Look-ups in named tables: a row name and a column name give one cell, copied from the table.

Rano.tsv
	Kigu	Kov	Dab	Dumi	Nom	Nesi	Neno
Buzotu	370	-362	524	457	-851	299	509
Til	-28	-246	353	-483	90	527	-836
Samu	47	452	48	-246	417	-477	555
Nalal	-276	351	-539	430	501	-813	406
Vafig	-70	76	449	6	-257	342	-567
Fibov	28	588	-68	41	502	127	-251

Samu, Kigu => 47
Fibov, Kigu => 28
Til, Kigu => -28
Nalal, Dumi => 430
Samu, Nesi => -477
Buzotu, Dumi => 457
Fibov, Nom => 502

Table Fusubas
columns: Tenokid, Bifos, Rek, Motudoz, Zot, Ferig, Sogut
Dalukan: [28.512, 59.212, 31.398, 66.973, 33.679, 63.234, 10.267]
Vur: [22.308, 43.716, 56.109, 36.329, 55.543, 80.365, 15.469]
Zinezi: [34.777, 62.859, 52.180, 38.563, 28.533, 94.866, 56.096]
Rik: [62.105, 43.568, 52.829, 14.255, 55.752, 65.159, 11.668]

What is the Sogut of Zinezi in Fusubas? 56.096
What is the Motudoz of Dalukan in Fusubas? 66.973
What is the Rek of Vur in Fusubas? 56.109
What is the Zot of Rik in Fusubas? 55.752
What is the Zot of Dalukan in Fusubas? 33.679
What is the Ferig of Zinezi in Fusubas? 94.866
What is the Ferig of Rik in Fusubas? 65.159
What is the Tenokid of Vur in Fusubas? 22.308
What is the Rek of Rik in Fusubas? 52.829
What is the Bifos of Zinezi in Fusubas? 62.859
Row with the largest Motudoz: Dalukan

Vasi:
	Fum	Bev
Zifu	3962	8158
Kozusof	4153	517
Fililu	4339	3894

What is the Bev of Fililu in Vasi? 3894
What is the Fum of Fililu in Vasi? 4339
What is the Fum of Zifu in Vasi? 3962
What is the Bev of Zifu in Vasi? 8158
What is the Fum of Kozusof in Vasi? 4153
What is the Bev of Kozusof in Vasi? 517

Dag.tsv
	Vip	Vorubam	Nus	Todes	Bik	Toraru
Vel	37678	20325	51358	33167	46102	73584
Lopela	76163	52693	47535	50562	33597	46824
Gimu	19237	76111	62958	69324	57147	44586
Valu	72071	12826	65860	63900	71804	54745
Mab	48706	34883	59575	71626	13662	30089
Duz	61599	60438	55619	40478	51441	39364
Rarane	22598	29727	19894	69442	62463	53116
Tepase	41584	43396	29113	10463	11462	45331
Giral	74703	49813	54436	72304	62300	55534
Bep	44663	74026	12306	55347	35643	37585
Ref	56082	24994	23219	11034	47065	73380
Duv	35573	49061	17252	23966	14699	43968
Dib	71845	60721	26427	16880	76232	22687

Duv, Todes -> 23966
Rarane, Nus -> 19894
Mab, Toraru -> 30089
Valu, Todes -> 63900
Bep, Todes -> 55347
Vel, Toraru -> 73584
Duv, Bik -> 14699
Rarane, Toraru -> 53116
Giral, Bik -> 62300
Giral, Todes -> 72304
Rarane, Todes -> 69442
Bep, Nus -> 12306
Valu, Vip -> 72071
Bep, Bik -> 35643
Duz, Nus -> 55619
Vel, Vip -> 37678
Which row has the largest Nus? Valu

Dozo =
|  | Mesegu | Dudituv | Zotama | Gadelel | Naparal | Menizo | Sal |
|---|---|---|---|---|---|---|---|
| Gir | 63 | 212 | 86 | 48 | 99 | 141 | 83 |
| Bepen | 157 | 131 | 53 | 155 | 69 | 130 | 72 |
| Vepugir | 175 | 32 | 195 | 62 | 111 | 127 | 173 |
| Filige | 151 | 131 | 167 | 91 | 138 | 131 | 161 |
| Les | 165 | 78 | 98 | 174 | 192 | 131 | 133 |
| Ziko | 195 | 228 | 145 | 80 | 239 | 160 | 152 |
| Sigulu | 179 | 133 | 105 | 100 | 77 | 100 | 148 |
| Gafimi | 235 | 212 | 147 | 145 | 144 | 130 | 174 |
| Nibano | 133 | 134 | 203 | 142 | 84 | 127 | 183 |
| Gota | 43 | 174 | 154 | 152 | 169 | 115 | 70 |

Bepen, Menizo => 130
Filige, Menizo => 131
Sigulu, Mesegu => 179
Nibano, Menizo => 127
Les, Sal => 133
Nibano, Mesegu => 133
Vepugir, Sal => 173
Nibano, Zotama => 203
Les, Menizo => 131
Gir, Dudituv => 212
Gafimi, Menizo => 130
Ziko, Naparal => 239
Gir, Gadelel => 48

Zaf =
	Bug	Vegamab	Zavoro	Pegeg	Maludib	Soz	Ronovu	Luz	Vinogo
Fekeme	122	158	157	96	182	152	219	177	230
Zogi	81	127	223	88	105	56	78	245	201
Lezi	212	165	173	182	92	186	203	162	93
Memigek	210	26	157	173	221	146	226	178	207
Bis	219	165	149	198	149	178	237	229	62
Pip	197	194	128	70	135	181	116	174	200
Zimaru	206	188	121	117	159	185	163	210	161
Vok	194	205	126	23	114	188	61	138	253

Vok, Luz: 138
Memigek, Luz: 178
Lezi, Bug: 212
Pip, Pegeg: 70
Zogi, Vegamab: 127
Memigek, Ronovu: 226
Memigek, Pegeg: 173
Zogi, Pegeg: 88
Zogi, Ronovu: 78
Fekeme, Maludib: 182
Bis, Bug: 219
Bis, Luz: 229
Memigek, Vegamab: 26
Which row has the largest Bug? Bis

Dasifu =
cols = Bis, Buv, Lop, Burim, Bul, Vukate
Kivonu: [81, 55, 101, 29, 96, 126]
Lutirin: [82, 192, 173, 33, 125, 4]
Ruli: [83, 111, 127, 46, 113, 84]
Bamo: [84, 46, 61, 113, 54, 105]
Besebut: [88, 73, 92, 68, 93, 107]
Sozu: [95, 114, 100, 93, 103, 80]
Viz: [97, 113, 84, 135, 83, 70]
Niti: [88, 70, 77, 103, 74, 98]
Devadi: [83, 188, 169, 38, 124, 6]
Momidib: [90, 93, 87, 100, 87, 86]

Bul of Sozu = 103
Bul of Besebut = 93
Bul of Devadi = 124
Bis of Momidib = 90
Vukate of Devadi = 6
Buv of Besebut = 73
Bul of Lutirin = 125
Vukate of Besebut = 107
Burim of Besebut = 68
Buv of Niti = 70
Vukate of Niti = 98
Buv of Bamo = 46
Buv of Ruli = 111
Bis of Besebut = 88
Buv of Devadi = 188
Buv of Momidib = 93
Burim of Lutirin = 33
Burim of Niti = 103
Vukate of Lutirin = 4
Which row has the largest Bis? Viz

Kego.tsv
	Sigo	Voli	Ros	Zodak	Bobu	Davuton	Fafomu	Sib
Pofip	141	156	145	147	148	155	144	169
Gogik	146	99	127	124	118	95	133	59
Pez	171	158	122	144	121	117	134	167
Gat	141	149	144	144	146	150	143	155
Zupaso	148	122	131	133	127	114	136	105
Kiv	133	147	150	145	152	158	145	155
Ner	203	174	100	145	97	88	125	189
Pov	137	96	133	124	126	106	136	57

Sib of Pez = 167
Voli of Zupaso = 122
Bobu of Ner = 97
Zodak of Pez = 144
Zodak of Ner = 145
Zodak of Gat = 144
Davuton of Pov = 106
Ros of Kiv = 150
Sigo of Pofip = 141
Bobu of Gat = 146
Which row has the largest Ros? Kiv

Luguzu =
	Lugoris	Sote	Lusur	Futu	Zatamu
Fonomug	8415	6738	8993	6127	5490
Fefele	1959	6902	3440	6883	5707
Gupivu	6125	7557	7316	5655	5823
Nit	3813	7301	4384	6144	6479
Daf	5785	6527	6191	6665	6481
Merizi	7644	6060	6636	7385	6608
Nok	6399	5942	6293	6355	7169
Sapiro	5590	5838	7112	6675	5863
Lativo	5966	6158	6031	5887	6058
Gir	7380	5612	5833	7107	7503
Bag	7999	7230	9561	4774	5935
Lenugel	7295	6852	6818	5712	6646
Dok	6794	6104	6228	6650	6920
Rusir	9609	4145	5112	6730	8129

What is the Futu of Fefele in Luguzu? 6883
What is the Lugoris of Gir in Luguzu? 7380
What is the Lusur of Fonomug in Luguzu? 8993
What is the Sote of Fonomug in Luguzu? 6738
What is the Zatamu of Gir in Luguzu? 7503
What is the Futu of Lenugel in Luguzu? 5712
What is the Lusur of Daf in Luguzu? 6191
What is the Futu of Dok in Luguzu? 6650
What is the Zatamu of Fonomug in Luguzu? 5490
What is the Zatamu of Bag in Luguzu? 5935
What is the Futu of Merizi in Luguzu? 7385
What is the Lugoris of Bag in Luguzu? 7999
What is the Lugoris of Fonomug in Luguzu? 8415
What is the Sote of Dok in Luguzu? 6104
What is the Lusur of Sapiro in Luguzu? 7112
What is the Lusur of Merizi in Luguzu? 6636

